0: [127 121 174  91 207 108 132 135 153  72 134 127 117]
1: [136 149 140 141 153 111 103 137 125  77 143 121  76]
2: [142 108 181  77 165 128 101 126 122  84 116  94 126]
3: [165  91  78 104  96  66 147 159 187 109 127 156  95]
4: [126  88 145 105 174 127  66 106 199 108 134  64  89]
5: [167  67  80 120 123 108 143 133 181 117 107 174  69]
6: [101 126 108  58 165  51 136 140 143 105 152 190  82]
7: [130 102 130 106 134  56 142 134 166 135 160 170  96]
8: [185  29 102 243 122 185 173 166 187 179 141  34 207]
9: [187 105  59 214  55 148 162 161 135 194 112  66 149]
10: [ 89 166 125  78 137  87 166 100  81 124 149 144  86]
11: [159 106 166 220 128 197 121  95  42 197  66  37 213]
12: [137 151 101  99  80 106 121 145 170 149 147 169  79]
13: [ 73 149 178 155 122 114 110 112  84 141  45 177 175]
14: [191 106  53 215  54 152 155 159 137 196 111  60 151]
15: [255   0 111 255 140 255 124 225 255 255  75  16 255]
16: [ 83 145 136  85 135 135 114 153  82 105 116  99 123]
17: [ 47 141 123 142 120 170 114 123  24 166  84 172 180]
18: [178  32 114 127 183 228  50  75 210  95 103 124 126]
19: [151 167 126 239 147 254  89  88  89 203  98   3 255]
20: [134 121  74 118 115 111 141 147 101 145 177 161 107]
21: [147  42 119 197 126  94 168 113 127 146 137 132 135]
22: [ 89 110 148 107 128  85 152 175 148 117 154 138  50]
23: [ 89 176 155 172  51  61 138 174 112 136  89 150 150]
24: [173  80 108 160  88  71 133 153 152 117  79 109 128]
25: [129  95 127  58 159 124  65  67 147  82 115 133  78]
26: [128 179  82 171  45 154 213 166  57 219 164 104 134]
27: [126 165  90 255  21 226 127 205 128 227 131  66 163]
28: [ 95 107 159 115 194 125  98  87 138  74 109 106  95]
29: [ 80 178 129  92 108 108 118 101 103 106 146 128 153]
30: [161 100 144 255 160 219  98 105  70 178  99  36 255]
31: [184 169  71 121 100  92 162 100 163  87 130 112  39]
32: [111 137 114 126  66 114 112 169 111 129 142 151  99]
33: [ 78 178 132  97 105 107 121 100  95 111 149 124 160]
34: [188  46  67 126 116 121 143 106 206 129 117 127 123]
35: [109 110 173  51 143 114  99 112 162  93 119 173 110]
36: [101 145 156 114  92 134 136 120  69  98 144  89 141]
37: [119 137 160 123 153 167 125  77  77 115 162  61 158]
38: [ 84 141 125  72 110  96 102 120  61 119 117 126 133]
39: [101  89 168  64 208 128 133 140 118 102 128 181  82]
40: [110 125 144  97 182 120 101 127 127  96 127 121  96]
41: [163  99 126  74 177 125  92  93 149  65 146  95  78]
42: [141  58 153 103  84  56 161 136 122 120 114 193  60]
43: [167 133  95 130  42  53 184 156 111 122 151  79  55]
44: [105 159 124  86 138  79 131  95 137 132 143 157  95]
45: [147 139 128  88  85  74 120 153 148 121 125 149  70]
46: [ 88 151 116  90 140 105 163 119  75 159 155 139 141]
47: [199  51 122 237 116  83 155 185 201 155 111 156 154]
48: [194  37  62 134 112 118 152 111 209 136 119 125 121]
49: [ 87 127 181  83 187 137 113 107  90 112 111 172 185]
50: [111  96 157  85 195 137 139 148 119 118 130 171  93]
51: [ 84 122 155  69 149 113 135 113  46 145 111 185 155]
52: [129 176 134  71 110 143 122  73  82 129 153  94  92]
53: [116 219 152 106  85 158 136  99  88 107 106 132 136]
54: [141 144 120  83 171 109 102 125 165  50 148 152 118]
55: [176  99 114 119 112  82 153 160 216 145 118 171 161]
56: [145 104 146 149 122 144 155 100  73 117 134  86 168]
57: [132 109 153  95 152 114 133 105 131  88 163  80  98]
58: [ 78 147 177 133 148 123  83 131  48 158 136 138 133]
59: [109 151 144 122 163 102 145 143 141  52 100 126  82]
60: [ 89 157 112  48  95 107  98 126 124 108 143 155  97]
61: [ 81 156 141  88 134  87 130 131  75 119 135 130 127]
62: [134  87 131 104 127 133 147 148 140 149 142 179  99]
63: [142 113 147 140 158  97 127 172 158 133 143 153 102]
64: [132 147 139 117 143 163 148 100  95 133 164 137 133]
65: [185  48  70 132 114 121 150 106 194 139 121 119 125]
66: [125 114 188  99 130 152 116 108 126 153 125 118 138]
67: [170  98 116 128 112  81 148 159 206 148 115 168 162]
68: [218 148  97 255  95 159 220 223 104 193 111  87 180]
69: [127 101  94  95 113  90 114 111 133 108 137 190  72]
70: [110  58 184 140 206 107  62 128 144 109  93 130 154]
71: [183 115  96 173 117 187 137 147 232 203 132 188 153]
72: [102 139 162 101 117  74  99 149 143 120 113 181  76]
73: [173  68 114 137  93 142 162 135 163 144  99 170 119]
74: [ 75 149 118  59 146 124  81 117 122  79 118 163 154]
75: [128 119 103  66 101 110 108  92 128  96 156 169  95]
76: [124 116 163 159 133 128 117 128 107 125 134  96 171]
77: [190  37  67 134 113 113 155 113 204 137 121 128 119]
78: [116 159 103 188  29  99 200 166  93 151 171 106  81]
79: [126 134 123  59 174 154 100 132 148 108 129 195 129]
80: [ 85 154 148  53 121 122 106 133 122  74 123 176  94]
81: [177  33 121 133 183 232  49  76 210 101 102 116 130]
82: [ 87 147 131  79 119 109 124 111 106 122 136 116 110]
83: [130 126  85 135  73 101 147 131 106 126 162 129 103]
84: [124  94 133 136 111  78 138 148  94 127 174  60  74]
85: [136 140 163  95 191 137 146  82 105 128 151 110 130]
86: [180 106  60 201  62 150 153 156 134 188 113  71 153]
87: [ 92  66 140 106 197 168 141 111 144 130  88 126 172]
88: [191  98  91 151  92  75 128 143 153 100 180  85  71]
89: [113 132 140 106 105 110 123 122 131 106 132 110  58]
90: [118 112  78 134 177 119 143 151 195 143 135 209 108]
91: [111 103 180 128 125 146 143 118 103 127 104 122 141]
92: [135 156  84  63 152 121 137 124 104 119 140 191  55]
93: [139 247 111 216  72 195 211 177 116 195 131  61 189]
94: [ 88 195 128 111  45  62 160 174  75 139 148 128  48]
95: [156 129 184 233 143 231 132  98  35 146  94  20 242]
96: [ 96 147 142  63 119 117 109 135 126  76 129 166  91]
97: [169  35 122 209 132 144 163 149 137 166 144 112 185]

[ 98 170 103 117  86  83 190 154  73 130 168 108  72] 94 83 10 78 43
[126  91 113 158 133 136  65 143  88 142  96 120 227] 76 56 91 13 70
[148 122 104 158  88 103 184 163  50 149 119  94 118] 83 78 56 84 43
[143 107 140 158 137 156 136 107  54 122 109  89 145] 56 76 91 37 36
[ 74 150 144  85 137 135 108 160  79 104 112  98 121] 16 61 38 82 36
[169  84 109 144 103  68 127 149 161 103  80 118 119] 24 3 67 5 73
[145  94 134 106 119  56 147 160 124 168 151 146  74] 7 45 22 63 62
[141 130 166 205 145 209 124 119  81 123 115  34 212] 95 30 11 56 76
[139 140 139 151 148 116 116 140 124  88 146 116  89] 1 40 89 59 63
[ 72 151 153  90 175 140  91 122 106 134 141 169 156] 49 74 58 79 51
[136 151 102 103  85 104 126 148 168 148 150 160  75] 12 45 32 83 69
[132 143 100  97 168  55 150 125 143 100 150 175  65] 6 44 7 69 92
[102 145 156 123  84 136 134 120  64  96 146  82 148] 36 56 33 16 29
[118 158 106 177  41 101 184 165  96 147 169 116  84] 78 83 43 94 32
[139 129  72 192  49  95 199 189  57 191 115 142 156] 26 78 86 9 83
[ 79 197 109  88 102  77 151 122  77 100 164 140  90] 10 61 82 29 33
[149  28 120 193 136  88 164 104 131 137 139 133 128] 21 97 65 77 73
[169 103 123 100 169 129 106 106 145  77 142  93  88] 41 57 40 2 1
[137 141  96 169  58 120 196 154  75 178 131  96 163] 26 78 86 83 9
[113  61 174 138 195 108  67 128 143 114  96 137 152] 70 28 87 40 2
[129  80 144 108 175 138  65 103 206 107 133  58  88] 4 41 28 57 25
[190  56  92 249 122 213 129 168 255 205  53 153 170] 71 47 8 97 73
[182  21 105 246 129 191 169 166 192 181 137  32 221] 8 97 86 14 9
[131 102 130 103 137  53 143 132 173 136 158 182  99] 7 6 63 69 62
[129 121  89  67 119 141 101  94 147  82 155 124  54] 75 25 89 41 69
[159 126 192 251 143 247 131  99  24 154  88   9 255] 95 30 11 19 56
[134 158  76 138  92 101 101 152 218 129 132 186  65] 12 3 45 90 5
[148 165 101  91 125 128 108 158  97 124 183 126  98] 20 32 83 82 64
[151 155 159 179 146 151  66 107 213  90 115  75 134] 4 1 76 28 2
[127 114 168 170 135 131 115 122 103 125 131  87 183] 76 56 91 37 66
[144 160  84  77 138 138  76 101 200  81 134 133 118] 54 25 79 75 41
[136  78 114 167 139  90 118 168 171 146 105 183 169] 67 55 63 90 73
[100 183 122 110 148 102 143 122  71 160 167 147 137] 46 61 10 33 64
[ 99  99 161  93 190 159 101  73 178 102 148 143 182] 87 49 28 79 35
[133 153  85 133 102 102 105 151 211 127 131 178  71] 12 45 3 90 5
[176  58 154 223 125 138 198 141 189 124 147 103 160] 97 21 47 8 73
[122 161 134  67 105 134 147 111 108 147 121 118 133] 82 52 29 46 33
[ 88 168 154  69 162 118  57 101  97 129 130 157 131] 74 38 82 61 29
[ 83 152 120  89 142 104 160 122  73 159 152 143 148] 46 61 10 82 33
[120 149 151 109 162 142  96 172 123 109 123 200 160] 79 49 74 50 63
[169  65 122 205 149  98 154 185 239 105  84 140 118] 47 67 55 24 77
[159  87 155 150  64 167 124  92  55 150 147  58 174] 56 76 37 36 91
[124 148 153 115 167 145  93 178 123 112 122 203 162] 79 49 50 63 74
[119 139 161 125 149 172 128  71  71 117 166  55 166] 37 56 36 85 64
[140  80 131  80 156 125  64  72 167  83 111 129  85] 25 41 4 28 35
[ 90 119 155  68 152 116 130 113  56 143 111 182 155] 51 49 61 38 46
[ 86 151 104  95 104 110 185 123  68 165 157 140 132] 46 10 61 82 20
[107 130  85 134  66 126 176 132  85 193 120 114 100] 83 26 78 32 20
[177  68 167 255 106 142 105 178 219 199  82 159 219] 47 97 71 67 8
[125 134 124  63 180 152  99 130 151 109 122 193 129] 79 35 74 50 54
[118  75 151 141 174 165 101  93 182 118 129  44 157] 4 87 76 28 57
[126  72 174 103 185 144  48  91 173 114  97 141 150] 70 28 2 4 35
[170 107 117  67 172 160  87  73 129 122 148 174 183] 79 64 85 49 74
[ 72 164 137  78 136  88 126 128  66 122 137 133 130] 61 38 82 46 29
[123  91 124 157 126 136  66 143  84 143  93 117 225] 76 56 91 13 17
[165 131 104 132  52  59 178 152 110 121 149  81  60] 43 83 88 84 78
[171  20 142 105 214 158  46 153 169 105 125 143 185] 70 18 81 87 2
[114 132 141 106  99 101 120 124 128 103 132 103  48] 89 45 82 1 22
[154 139 107 131  72  88 199 127  60 148 109  80  83] 43 83 78 84 94
[140  96 131  78 136  81 203 107 118  94 164 111  62] 57 89 10 22 7
[125  73 198 154 202 165  28  80 189 130  70  82 192] 70 81 87 4 18
[128 169 129  53 151 129 112  86 114 143 112 203 145] 79 44 74 51 49
[178  50 152 229 125 139 195 138 190 122 144 106 173] 97 21 47 8 73
[119 127 188  87 131 156 105 106 124 144 129 123 137] 66 91 2 64 85
[102 172 193  97 118 176 126 109 124 153 106 161 128] 66 53 91 64 82
[ 91 170 169 154 148 145  99 124  82 107  76 144 173] 13 58 91 49 76
[165  77  81 133 115 110 147 138 177 125 109 163  77] 5 3 73 77 34
[126 132 110  48 153 137  55  66 175  75 101 147 142] 25 74 35 54 79
[171  38 120 211 127 137 169 152 141 167 143 111 181] 97 21 8 47 86
[139 114 179  77 161 128 106 131 119  88 118  97 125] 2 40 57 0 66
[101 193 140  97 153 122  52  99 168 100 115 145 138] 74 54 40 29 79
[163  85 137 182 120  56 220 142 152 117 125 134 102] 21 24 7 63 73
[123 128 127  61 176 157 104 129 148 110 128 195 136] 79 35 50 74 54
[ 84 197  78  62 139  97 145 102  98  92 174 147 105] 10 29 44 60 82
[ 82 171 163 137 144 128 105 128  88  99  82 155 151] 13 58 16 49 61
[255  32 101 255  75 179 105 180 185 190 135  19 165] 8 14 9 86 97
[133 139 146 153 190 156  31  81 223 127  60  85 148] 4 70 81 28 18
[114 217 146 106  85 152 138 104  85 111 113 131 129] 53 29 33 36 52
[138 143  97 173  56 121 201 157  72 184 128  92 169] 26 86 78 9 14
[ 82 174 166 141 146 134 101 129  85  97  74 158 158] 13 49 58 16 91
[ 64 154 182 161 117 111 113 113  75 151  37 184 184] 13 17 58 51 91
[107 173  95  99 176 135  90 108 127 116 121 153 155] 74 79 29 40 33
[ 96 202 133  97  82 141 121 133 131 102  74 134 117] 53 29 82 96 80
[155  28 106 199 122  57 199 134 189  96 134  94 115] 21 24 77 65 48
[211  44 141 255  97 150 123 161 255 162  80 131 202] 47 8 97 71 67
[118 114 133 102 103  94 142 125 127  70 145  83  73] 89 57 84 1 82
[147  43 110 189 117  63 193 132 178  98 134  92 112] 21 24 77 65 88
[144  90 124 128  68 143  76 135 145 170  92 177 141] 73 62 32 12 66
[ 91 170  80 217  43 158 159 185 111 208 129 151 147] 26 27 78 86 9
[158 149 111 138  57  53 199 184 136 108 161 113  39] 43 78 94 88 45
[113 163 124 120 174 100  68 112 122  91  69 129 120] 40 28 1 74 59
[146 113 112 157 107  72 142 129 152 132 103 149 119] 24 67 7 63 3
[ 84 149 129  77 118 106 124 115 105 125 134 114 111] 82 61 38 29 16
[132 144  97 101 167  44 155 125 141  99 152 172  58] 6 7 44 69 92
[109 105 172  54 141 115 106 113 159  93 119 171 110] 35 96 80 79 40
[118 209 152 110  92 152 135 107  95 110 110 134 133] 53 29 33 36 52
[ 87 166 182 101 138  76 103 107  73 121 112 133 110] 61 38 82 58 29
[121 168 117  40 149 117  69  87 174  59 140 169  99] 54 96 25 80 35
[133 154  81 134  96 106 101 148 208 130 132 181  71] 12 45 3 69 90
[185  48 156 237 129 146 200 139 195 123 145 103 179] 97 8 47 21 73
[184  69  92 208  84 182 111 183 225 205  51 204 188] 71 47 73 67 55
[ 82 121 143  70 171 152 103  92 101 104 119 185 190] 49 74 51 79 87
[177 157  96 105 120  54 166  98 167  84 163 109  31] 31 88 45 89 43
[119 155 103 186  34  99 199 166  88 151 166 105  84] 78 83 43 26 94
[145  94 130  79 139  80 200 104 123  94 162 109  60] 57 89 22 10 7
[109 107 178  66 167  94  96 105 148  72 102 162 111] 35 40 0 28 96
[ 84 128 146  72 145 114 135 116  51 140 117 180 145] 51 61 46 38 49
